m =
[[  6  14   1  19 -11  -6  11  14  43  -3 -19  13   8  -2   8   9]
 [ 10  14  11   8  13  -9  43  -2  36  12   0   2  -5   4  -3 -19]
 [  2  -1   0   8  -7  21 -34  18 -19  -3   8  14  20   5  19  39]
 [  4   2   1   9  -6  18 -27  17  -8  -1   5  13  17   3  15  28]
 [  1  -2   0   7  -7  24 -38  19 -25  -3  12  14  21   7  21  46]
 [ 10  14  11   7  15  -8  43  -3  34  13   1   1  -5   6  -3 -20]
 [  7  -1  11  -3  20  19  -7   1 -28  14  28   1   8  15   5   5]
 [  9  12  11   6  15  -6  39  -2  27  13   5   1  -3   8  -2 -16]
 [ 10  17   9  11   9 -12  48  -2  46  10 -10   3  -6   1  -4 -23]
 [ 10  14  11   7  14  -8  42  -2  33  12   2   1  -4   6  -3 -18]
 [  3  -2   2   5   0  23 -33  16 -25   1  15  12  19  10  16  33]
 [  8   0  14  -7  31  15  17  -4 -26  20  31  -2   1  16   1  -7]]
Counting starts at 0.
Which number is the entry in the top-right corner? 9
Which number is the entry at row 1, column 0? 10
Which number is the entry at row 1, column 2? 11
The entry just right of the smallest entry: 19
The entry in row 2 and column 0 is 2
The entry at row 0, column 2: 1
Which number is the smallest entry? -38
The top-left entry is 6
Which number is the entry directly above the smallest entry? -27
Which number is the entry directly below the largest entry? 42
Which number is the entry at row 2, column 2? 0
The bottom entry of the column that holds the smallest entry -> 17
The entry in the bottom-right corner: -7
The entry in the bottom-left corner is 8
The entry just right of the largest entry is -2
The entry at row 0, column 1: 14
The entry directly below the smallest entry -> 43
Which number is the entry just left of the largest entry? -12
Which number is the maximum? 48
The top entry of the column that holds the largest entry: 11

X =
[[  9  -2   4   3 -43]
 [ 13  -9 -12  17 -15]
 [  7  -5   3  -6  20]
 [  7  43 -21 -25  15]
 [ 29  -5   7  12  -6]
 [ 15  -7  33  -3  -3]
 [ -6  21  -5  -9  20]
 [-27 -10  22 -20 -31]
 [-12  16  15  -7  15]
 [ -1 -26 -24   7 -38]
 [ 13   1  -2  16  45]]
Rows and columns are numbered from 0.
Give the entry directly below -10.
A: 16
The entry just left of the centre entry -> -7
Give the entry directly above -15.
A: -43
The entry just left of 22 is -10
Give the largest entry.
A: 45
Give the entry at row 0, column 1.
A: -2
The entry in row 1 and column 0: 13
The entry in the top-left corner -> 9
Give the entry just right of 33.
A: -3
Give the entry directly below the centre entry.
A: -5
Give the entry in the bottom-left corner.
A: 13
The entry just left of the smallest entry -> 3
Give the entry directly above the largest entry.
A: -38
The entry in row 2 and column 1: -5
The entry in row 1 and column 1: -9
Give the entry directly below -24.
A: -2
The entry at row 2, column 0: 7
Give the entry in row 0 and column 2.
A: 4

Read these off the grid that follows. Counting starts at 0.
1) The entry in row 1 and column 0?
2) The entry directly below the smallest entry?
3) The entry in row 0 and column 1?
4) The entry in the top-right corner?
5) The entry in row 0 and column 2?
6) The entry in the bottom-right corner?
7) The entry in the top-left corner?
8) The entry in row 2 and column 0?
[[ -1  -2  -1   2   1]
 [  1   2  46  -1   0]
 [ -3  -5 -16   4   2]
 [  2   2 -10  -3  -3]
 [  0  -1  23   1   1]
 [  4   5   5  -6  -5]
 [  0   0  -5   0   0]
 [  0   0 -15  -1  -1]
 [  4   5   1  -6  -5]
 [  2   3  -9  -4  -3]
 [  0   0 -13  -1  -1]
 [  1   2  40  -2  -1]]
1) 1
2) -10
3) -2
4) 1
5) -1
6) -1
7) -1
8) -3

arr =
[[109 106 127  99  85  89 103  88 116  79 123  80  77 183]
 [110 102 125  99  81  88 101  87 117  75 126  76  73 202]
 [100 106 121  91 107 113 106 105 107 111 115 106 107  43]
 [109 103 125  99  82  88 102  87 117  76 125  77  73 197]]
The first entry in reading order is 109
Read off the top-right entry.
Answer: 183
The first entry of the smallest entry's row: 100
Read off the largest entry in the last row.
Answer: 197
The entry in the bottom-left corner: 109
The entry just left of 85: 99
The entry just left of 89: 85
Read off the minimum.
Answer: 43
The smallest entry in the last row -> 73
The entry directly below 85: 81
The third entry, reading row by row -> 127
The entry directly above the smallest entry is 202
Read off the 2nd entry on the diagonal from the top-right corner.
Answer: 73
The entry just left of the smallest entry -> 107
The entry just left of 80 is 123
The second entry, reading row by row -> 106
The 3rd entry on the diagonal from the top-right corner: 106

Questions about the matrix below.
1) Read off the entry just left of the largest entry.
2) Read off the entry just right of the centre entry.
3) Read off the entry just left of the centre entry.
((34, -39, -38, 46, -39, 46, -38, 36, -38, 29, 34, 33, -39, -38, 34), (-4, 46, 46, -43, 46, -43, 46, -6, 45, 1, -4, -2, 46, 46, -4), (38, 8, 8, -1, 8, -1, 8, 37, 8, 39, 37, 40, 8, 8, 39), (-35, 39, 39, -47, 39, -46, 39, -36, 39, -29, -34, -33, 39, 39, -34), (-46, -1, -1, -8, -1, -8, -1, -45, -1, -46, -45, -47, -1, -1, -47), (-20, 46, 46, -48, 46, -48, 46, -22, 46, -15, -20, -18, 46, 46, -20), (41, 5, 5, 3, 5, 3, 5, 41, 5, 42, 41, 43, 5, 5, 42), (33, -40, -40, 48, -40, 47, -40, 35, -40, 28, 33, 32, -40, -40, 33), (3, 42, 42, -37, 42, -37, 42, 1, 42, 7, 2, 4, 42, 42, 3))
1) -40
2) -1
3) -1
